One turn moves every row onto another: examples first, then more rows asked:
Z_893: [-8, -14, -17, -18, 10, -6, 0, 14, 34, -10, 13, -6, 8, -21, -21, 5, -8, -13, 14, 34, 23, 19, 8, 19, -1, -51, -16, 9]
Z_383: [6, -36, -26, 7, 14, -3, 12, 16, 15, -15, 3, -5, -12, -22, 2, -14, -11, 4, 2, 20, 18, -4, 7, 9, 11, -35, -42, -12]
Z_753: [-3, -13, 6, 6, 3, -16, 21, 24, 21, -48, 14, -20, 11, -13, -23, -20, -9, -9, 9, 19, 10, 0, 17, 3, 4, -31, -20, 12]
Z_454: [-12, -14, -41, 5, 3, -6, -1, 9, -4, -29, -10, 8, 8, -24, -25, -13, -18, -4, 1, 33, 0, 1, 1, -4, 24, -47, -41, 17]
Z_174: [-5, -13, -16, 9, 12, 8, -7, 41, 6, -48, -17, 5, 1, -24, -18, 18, -25, -4, -3, 10, 8, -2, 3, -10, 27, -31, -15, 10]
Z_588: [-10, 10, -44, 18, 21, 9, 2, 13, -5, -21, -15, -19, -6, -22, -8, 4, -9, -6, -6, 35, 18, 12, 5, 5, 21, -35, -6, -7]
Z_815: [-8, -12, -23, 1, 27, 10, 24, 31, 9, -12, -4, -9, -8, -39, -2, 2, -23, 8, 6, 27, 12, 23, 0, 6, 20, -51, -11, -7]
Z_879: [3, -9, -49, 7, 19, -11, 2, -9, 9, -38, 13, -2, -1, -19, -18, 1, -21, -7, -15, 31, 1, 1, 8, 2, 8, -44, -9, -5]
Z_263: [3, -5, -40, 4, 9, -12, 15, 11, 12, -17, -24, -4, -11, -17, -8, -11, 6, -13, -5, 41, 19, 3, -7, 4, 20, -25, -27, -2]
Z_872: [2, -1, -22, -5, 18, 2, 18, 19, 9, -36, 1, -24, -19, -6, -19, -23, -3, -1, -15, 33, 16, -13, 4, 20, 9, -22, -36, 12]
Z_731: [16, 7, -27, 12, 14, 3, 4, 22, 13, -22, -1, -18, 3, -22, 13, -4, -19, 15, 5, 23, 12, 1, 10, 7, -1, -23, 6, -2]
Z_778: [-21, -15, -51, 5, 16, -8, 0, 30, -2, -31, -11, -4, -2, -21, -22, 3, -18, 14, 10, 28, -6, 22, 8, 20, 16, -26, -10, 15]
Z_844: [-11, -1, -12, 3, 17, -5, -2, 18, 18, -50, 11, -4, 2, -4, -2, 9, -17, -4, 13, 15, 6, 7, 26, 32, -9, -43, -9, 9]
Z_220: [-19, -15, -7, 1, 0, 0, -2, 21, 24, -30, -14, 1, -1, -11, -20, 25, 10, 8, 1, 43, 25, -9, 4, 7, 2, -35, -6, 4]
Z_500: [-28, 13, -18, 6, -14, 2, 7, 31, 18, -36, -4, -4, 2, -3, -27, -8, -10, 8, 5, 23, 9, 1, 3, 11, 11, -19, -18, -12]
Z_404: [7, -19, -7, -1, 24, -6, 7, 15, -6, -41, -10, -7, 8, -33, -4, -3, -18, -28, -5, 10, 23, -13, 8, -3, 3, -36, -4, -4]
Z_839: [-21, 8, -20, -17, 6, -3, 6, 11, 28, -37, 5, 1, 4, -3, -30, -5, -7, -14, 17, 25, 22, -1, 10, 8, 29, -42, -19, 5]
Z_828: [5, -2, -9, 2, 22, -5, 12, 21, 15, -21, 10, -21, -12, -32, 10, -16, -7, -4, -13, 24, 10, -3, -1, 30, 17, -46, -13, -1]
Z_8: [8, -16, -17, 10, 23, 3, 13, 48, 2, -26, -4, 6, -1, -22, -24, 2, -27, 15, -11, 20, 0, -1, 11, 21, 2, -42, -36, 5]
Z_904: [-17, -25, -3, 9, 6, -2, 10, 21, 4, -4, -4, -17, 10, -27, -27, 3, -6, -6, 5, 17, 22, 5, 3, 28, -8, -46, -12, 22]
Z_442: [21, -15, -25, -16, -3, -4, 14, 21, -5, -37, 4, -3, 22, -25, -20, -4, -14, -12, 17, 26, 16, -3, 7, 9, 9, -59, -13, 24]
Z_703: [1, -9, -20, -14, 7, -9, 21, 0, 10, -29, 2, -11, -3, -32, -7, -10, -1, -23, -27, 28, 9, 4, -7, 10, 15, -29, -14, -1]
Z_802: [11, -10, -13, -17, -5, -6, -6, 19, 14, -32, -2, 0, 16, -32, -8, -2, -15, -5, -14, 27, 12, -1, 1, 3, 4, -33, -52, 4]
Z_445: [-10, -7, -23, -17, 38, -3, 6, 18, 25, -50, -8, 2, -17, -26, -12, 2, -12, -7, -21, 24, 15, 1, 2, 18, 8, -47, -8, -1]
Z_34: [1, -26, -18, 12, -20, -3, 2, 17, 40, -26, -2, -4, 20, -21, -19, 0, -10, 5, -6, 27, 15, -3, 1, -3, 11, -24, -15, 9]
Z_142: [-26, -12, -8, 2, 4, 14, -3, 15, 21, -33, 2, -16, 8, -25, -22, -13, -9, -7, 24, 39, -5, 3, -13, 14, -5, -50, -17, 0]
Z_602: [-6, -12, -7, 8, 21, 2, 10, 25, -12, -48, -2, -26, 5, -10, -39, -11, -9, 19, 5, 27, 4, -12, 4, 5, -4, -36, -20, 9]
Z_408: [-2, -5, -35, -1, 8, -7, -3, 27, 10, -61, -6, 12, -1, -4, -17, 16, -10, 22, -1, 30, 19, -1, 13, 12, 5, -46, -14, -2]
Z_232: [-21, -19, -16, 4, 25, 12, -3, 19, 6, -12, -12, 3, -4, -2, -21, 0, -26, 6, 28, 29, -1, 3, 13, 14, 0, -38, -12, 3]
Z_945: [-1, 3, -29, 10, -3, 2, -5, 14, 4, -28, 7, -21, 1, -23, -3, 1, -7, -15, -13, 46, 1, 0, -14, -2, 1, -15, -15, 12]
Z_947: [-6, -18, -15, -1, 36, 2, 2, 9, 12, -34, 11, 4, 7, -21, -16, -4, -21, 4, -15, 35, -9, 2, -1, 11, -5, -39, -18, 34]
Z_153: [7, -25, -18, 1, 0, 5, -16, 26, 18, -35, 4, -17, 13, -27, -4, 5, -1, 13, 9, 27, -3, -5, -11, 18, -15, -31, -13, 19]
Z_964: [-13, -11, -7, -9, -13, -3, 29, 29, 5, -27, 2, -9, -6, -14, -35, -11, -8, 2, 6, 42, 18, 11, 15, 1, 6, -42, 4, 5]
Z_114: [9, -18, -32, -12, 17, -6, 12, 20, 14, -43, -1, -9, 10, -8, -13, -1, -12, -12, 10, 25, 12, 9, -1, 22, 10, -13, -30, 39]
Z_730: [0, -15, -38, 7, 29, -15, 16, 18, 5, -34, -15, -17, -7, -11, -24, -12, -4, -7, 19, 19, 1, -13, 2, 13, 16, -12, -7, 3]
Z_732: [15, 4, -24, 1, 4, 0, 3, 33, 13, -35, 1, -11, 5, -12, -11, -6, -30, 1, 14, 37, 13, 22, 2, -19, 20, -25, -20, 19]
Z_916: [6, -15, -33, 5, -1, 0, 6, 16, 4, -17, -22, 7, 20, -11, -44, 8, -30, -8, 4, 30, 19, -7, 10, 8, 9, -44, -12, 3]
Z_621: [2, -8, 13, -19, 21, 0, 2, 26, 10, -35, -1, -23, 9, -29, -4, 0, -9, 8, -6, 15, 18, -6, 11, 7, 12, -22, -20, 20]
Z_132: [1, 5, -14, -4, 34, -21, -1, 41, 5, -39, -7, -15, -1, -22, -16, 0, -18, 14, 7, 29, 10, 10, 15, 18, 6, -34, 7, 21]
Z_376: [-14, -34, -21, -20, 4, 9, 11, 25, 9, -32, 0, 9, -1, -16, -14, -5, -8, 12, 23, 32, 8, 11, 4, -13, 19, -34, -17, 0]
Z_228: [5, -8, -33, 17, 9, -11, 14, 33, -7, -24, -19, -10, 7, -33, -8, 11, -9, -27, 15, 27, 17, -3, -13, 11, 24, -39, -15, 13]
Z_905: [-10, -4, -20, 9, 38, -4, -2, 35, 0, -31, -14, -24, -11, -32, -8, -2, -8, -20, 1, 25, 8, 2, -2, 26, 12, -35, -5, -14]
Z_504: [-20, 6, -7, 28, -6, -11, -2, 29, 4, -29, -14, -3, 9, -18, -25, -2, -12, 1, -8, 25, 14, -6, -2, 17, -11, -42, -2, 9]
Z_530: [-3, 4, -14, 4, 7, 10, 13, 17, 1, -31, -5, -19, 18, -10, -34, 14, -6, 0, 12, 36, 26, -9, 9, 26, -2, -54, -33, -3]
Z_316: [-10, -10, -28, -3, -20, -1, 9, 24, 22, -46, -3, -3, 1, -18, -13, -5, -5, -8, 13, 21, 15, 1, 3, 38, 10, -56, -2, 17]

Z_316 moves to Z_964
Z_228 moves to Z_815
Z_802 moves to Z_454
And these:
Z_828 moves to Z_703
Z_114 moves to Z_732
Z_602 moves to Z_153
Z_383 moves to Z_879
Z_844 moves to Z_753
Z_904 moves to Z_893

